Each row is where one point has got to under a steady rotation. How many steps took it there?
The counts run from 0 to 364.
[148  97 159 105 114  93 145 145  94  96 152 143 137  99 118 137 127 127
 168 110 131 110 112 162 133 103 165 153 113 175  91 108  92 139 130 150
 140 129  95 114 153 149 129 102  71 151  84 101 111  95 122  72 150 148
 142 119  96 153  91 132 155 131]
103
[163 125 141 142  98  98 164 136  69 157 149 179  95 109 126 135  84 105
 146 137 156 104 136 148 137 114 162 142 111 179 158 144  89 116 104 161
 126 148 129 135 100 178 140 134 114 127  89 116 135 129 132  78 130 161
 149 159 140 158  89 142 123 129]
232
[146  96  76 172 129 135 149 145  98 167 138 129 101  91 129  97 128 121
 153 142 106  99 141 121 203 145 140  95 132 170 146 101  83 136  98 165
 171 132 141 141 154 130 128 147 111 124 107 115 115 150 116 143  99 128
 131 175 166  97 116 177 144 119]
27
[141 127 146  89 146 105  64  80 104 129 146 125 124 109 147 135 175 105
 130 125 120 126 130 131 133 102 158 165 114 128 104 111 121 142 140 165
 137 106  95 108 102 116  95 111  91 169 144 121 116  73  76  89 154 151
  79  98  83 122  98 116 126 144]
85
[128 119  99 120  94 154  87  94 112 186 147 152  99 123 129 137 133 132
 138 123 125  99 131 161 155 101 129 145 140 187  96 124 109 176 122 164
 160 105  76 124  98 147  85 132 125 120 141 123 146 124 118 147 178 135
 127 110 125  76 146 159 114  80]
283
[149 119 117  93  98 127 157  79 117 138 190 127  86 117 132 133 143 142
 132 183 154 148 144 150 135 135 144 154 127 184  83 145 110 149 144 124
 147 127 124 116 130 160  96 123  58 147 140 132 141 143 144 115 136 169
 141 119  78 128 104 111 103 113]
195
[152 128 148 128 120 108 134 132 101  75 143 162 126 102 164 105 178 105
 153 166 142 119 119 160 136 130 134 166  95 126 112 125 128 155 137 112
 131 133 153  99 162 148  87  99  78 146 103 104  68  93 107  89 155 165
 106  86  99 128 111  88 104 136]
306
[161 143 126  94  88 141 125 126  95 172 101 189  85  95 174 159 103 124
 129 150 148  86 103 127 126 137 124 142 124 132 202 159  77 116 108 141
 109 127 136 117 116 176 128 106 155 110  94 141 120 128 121 115 136 171
  99 133 124 106 130  89 141 121]
362
[116 123 163 118 126 114  82 109 106 119  95 141 171 155 153 136 118 134
 108 113 121  80 126 147 162  92 128 148  95 154 149 104 158 173 120 143
 116  98 116 114 100 132 108 105 130 125 107 148  91  58  82 114 206 135
 100  82 119 100 115 124 104 136]
295
[116  92  94 124 105 115 116 101  58 137 141 187 146 107 117 129 109  91
 120 120 144 137 201 171 160  93 155 135 126 125 160 114  98 150 145 149
  91 132 120 161 138 158 120 149  86 122 160 121 151 120  98 114 155 123
 109 158 150 129 100 125 147 177]
12
[139  84 105 116  96 149 162 108 123 137 131 190 105  82 109  98  96  90
 131 117 136  93 190 130 139 148  78 149 137 126 153 146 101 111 126 151
 131 111 101 136 157 124 155 159 125 111 157 171 137 163 127 119  85  88
 125 182 122 115 135  87 137 123]
143
[146 123  88 152  84 154 115 125  94 195 105 166 105 111 145 115  83 163
 117 134 132  99 167 158 192  70 131 109 162 115 148 129 107 129 148 138
 133 132 137 165 169 142 101 158 130  83 147 108 155 161 119 161 130 139
 148 162 155 107 122 120 113 150]
247
[155 139 125 127  94 109 144 120  89 195 108 154 100 119 169 163  97 109
  72 168 132  90 126 167 151 156 142 136 123 112 175 156  80 101 100 122
 125 134 167 107 126 174 107 105 108 119 108 133 127 120 138 121 152 160
 103 142 164 124 113 136 110  96]
239
[146  95 130 157 131 124 167  93 123 135 139 163  91 108 140 148 105 100
 162  98 157  98 147  82 126 157 133 140  77 171 192 133 112  93 104 167
 134 132  89 140 120 148 176 140 112 143 115 191  90 151 128 109  88 125
 116 158 115 133 103 130 144 129]
145
[132 143 102 110 145 124 108  89 112  87 124 113 107  86 157 141 161  97
 123 188 128 150 131 147 152 158 119 170 123 192 160  99 125 157 127 177
 114 120 144  73 129 145 100 112 115 162 148 154 109  98 112  76 146 139
  82 116  89 125 113 129 102 127]
90
[ 96  76 131 124  68 152 124  98 131 111 151 152 137 148 120 105  77 176
 122 154 155 110 161 129 163 164  87 124 120 151 135 100 173 176 141 101
 120 115 136 126 153 140 134 138  89 127  97 178 119 164 134 149 170 134
 158  97 120  95 108 109  93 106]
186
[175 107 110 159 139 123 174 115 125 110 120 141  99  96 140 121 132 134
 167  92 146 109 143  95 163 100 162 126  91 152 129 118  89 120 132 169
 164 129 108 153 181 129 161 128  90 129 144 137  87 143 137 137  75 139
 114 182  99 147 100 108 144 160]
139
[167 132 168 132 112 103 154 108 116 165  98 124 101  98 156 178  95  93
  98 145 137 132 152 142 127 138 127 141 104 120 177 155 106  65 126 140
 120 138 130 127 138 147 128 105  92 130 157 156 117 119 143  73 102 140
  79 142  94 150  81  90 114 165]
127
[135  87 130 137 105 126  92 166 100  93 121 110 133 136 146 121 118 135
 157 175 155 140 134 139 179 108 140 123 127 199 110  79 128 200 137 167
 146 133 146 127 140 158 114  91  78 141 110 124  82 137 134 133 168 156
 109  95 101  97 118 128  79 137]
299
[171 119 107 125 151 124 137 158  91  78  99 149 103  83 152  99 132  70
 148 161 124 126 134 134 145 138 119 152 115 139 159 110  68 109 116 182
 146 124 143 117 158 130 155 115 107 140 128 118 101 114 109  82  92 139
  85 178 108 146 114 130 139 139]
342
[109 104 108 161  94 132 110 127 111 167 129 127 128 107 164 105 123 147
 105 171 115 144 178 201 182 112  69 120 120 114 157  87 121  86 145  93
 138 127 159 120 163 167 104 152  90 119 145 109 149 145 117 109 165 130
 137 129 127 129 101 148 106 152]
1
[170 104 138 146 101 115 186 155  86 148 152 155 100  93 115 120  77 109
 138 170 137 109 146 149 156 134 141 137 142 191 133 137  93 118 130 170
 136 157 143 131 116 167 143 119 104 120 102 113 147 147 160  87  98 149
 174 175 118 167  93 129 117 122]
231
[163 121  76 145 124 120 157 134  96 179 143 144  91  92 137 117 133  97
 142 159 116 105 125 104 183 156 183 106 128 182 170 129  88 148  91 182
 149 134 157 131 129 134 131 125 124 128 106 121 119 134 125 133  91 153
 109 174 152 101 117 158 132 113]
28
[160 130 106 126 139 134 148  83 103 137 144 193 106 135 147  86 176 103
 147 108 143  62 137 113 127 124 138 156  89 111 141 176 110 154 103 131
 144  95 111 124 123 116 122 140 116 129 121 139  69  89  87 142 136 152
 102 139 120 103 139  97 141 111]
270
[150 113 125 124 151 119 154 130 116  64 107 100 161 125 136 107 131 117
 115 176  93 121 116 137 174 152 117 139 108 176 121  86 115 163 109 166
 154 110 153  99 165 117 134  82 101 147 110 137  75  68 118  90 142 145
 101 124  85 131  95 124 121 121]
96
[139 101 115 184 140 143 157 108 126 157 169 169  87 115 140  98 160  99
 188 100 153  97 173  83 146 113 155 150  93 185 164 144 128 151 109 171
 156 137 101 147  95 133 124 162 112 135 125 159  93 140 109 126  96 128
 133 131 120 113 124 125 110 142]
268
[128 139 121 112 113 150  65 103 116 138  76 150 105 151 184 137  98 181
 138 100 144  73 117 122 145  88  89 148 111 117 148 111 121 125 114 151
 141  91 109 101 144 135 145 129 143 131  99 151 114 120 111 156 188 147
 113 128 113 117 140 133 130  91]
166
[129  81 126 158 143 124  89 132  88 111 115 167 128  76 131  89 125 105
 166  91 118 115 168 140 169  92 114 136 125 115 149  75 105 101 139 178
 144 135 105 148 154 116 165 156 111 127 122 105 132 125  75  85 123  94
 112 170 132 136 117 147 171 155]
340
[151 127 156 134 106  83 138 111  59 170 147 199 101 110 147 145  91 106
 137 107 148  81 137 153 130 111 166 151 109 134 170 143  96 103 107 135
 117 152 124 126 102 166 141 127 124 134  68 105 138 106 111  86 156 151
 133 138 151 153  92 132 145 128]
233
[124 107 102 141 100 108 127 137  82 147 100 169 134  93 131 143 110 133
 130  99 107  73 108 146 177 153 135 120 132 122 151  97  81 131  96 135
 134 120 137 117 200 134 136 110 118 118  88 124 107 117 103 150 153 106
 103 148 182 106 124 158 157  84]
351
[144 130 119 154 118 125  57 135  98 183  71 142 120 126 168 132 115 146
 126  94 107  68 109 145 177  82 133 116 129 107 146 104 106 123 110 146
 153 123 117 134 158 124 118 109 141 107 116 109 111 108 100 168 167 125
  94 120 148  84 144 154 122 104]
43
[170 103 156 185 124 159 122 142 144 119  82 160 118  98 153  69 134 130
 176 125 145  68 148 135 163  80  78 144 129 121 130 131 134 125 146 155
 144 137 121 140 154 114 114 125 148  93 133 127  81 140 120 130 107 117
 135 118  97  94 146  70 101 139]
51
[121  69 106 190 122 126 189 140 121 162 146 131 121 110 118 128 104  74
 121 137 115 121 186 145 158 170 118 130  98 171 179 120 120  83  95 147
 165 143 113 146 125 147 147 139  85 112 140 160 116 148 123 100 100 110
 117 154 147 128 112 159 124 119]
21
[116  97 118 168 126  96 107 108  88 148 118 129 168 121 139  93 121 144
 102 124  95 117 182 149 204  96 132  96 111  86 154  77 149 122 149 133
 131 127 158 159 172 117 123 156  82 132 134 114 127 113  79 123 144 118
 114 138 148 126  85 149 136 183]
7
[149 134 159 157 121 118  78 108  93 159  91 187 125  92 141 122 141 110
 137  90 139  64 133 131 142  74 145 147 139 111 156 155 129 158 143 167
  90 136 105 133 131 131  85 126 163 105 129 132  99  93  92 137 140 109
  96  95 149  93 140  91 105 158]
49
[161 100 150 163 118 101 177 157 124 133  96 129 128 107 136 150 128 107
 148  96 110  82 111 146 154 122 133 140  85 167 139 123  78  78  90 154
 163 134 110 113 177 140 154  93  95 118 113 132  68  98 133 102 122 133
 111 150 122 149 106 150 150  95]
349
[133 131  92 113 105 180 180  92 152 151 156 141 107 121 143 149 169 145
 157 160 142 128 126 140 142 135 115 154 110 185 136 147 109 156 111 111
 141 109 105  95 124 162  84 120 100 123 152 170  89 124 131 119 145 183
 124 107  87  89 112  93 133 105]
72
[ 84  94 104 146  96  97 133 101  85 127 132 155 148 112 123 126  80 120
  96 114 111  96 162 182 169 133 114 148 124 161 159  97 136 136 111 138
 115 128 139 112 174 156 137 137 103 120 123 147 146 113 117 102 181  87
 139 161 187 142 107 170 119 101]
222
[170 115 129 158 121 149 106 144 127 153  77 128 110 100 146  98 105 107
 128 169 110  88 133 142 194 120 112 106 167 130 125 120 116 125 139 187
 158 131 146 135 151 111 101 108 136 108 139 115 118 148 142 161  91 114
  90 131 132  76 145 112  82 109]
45
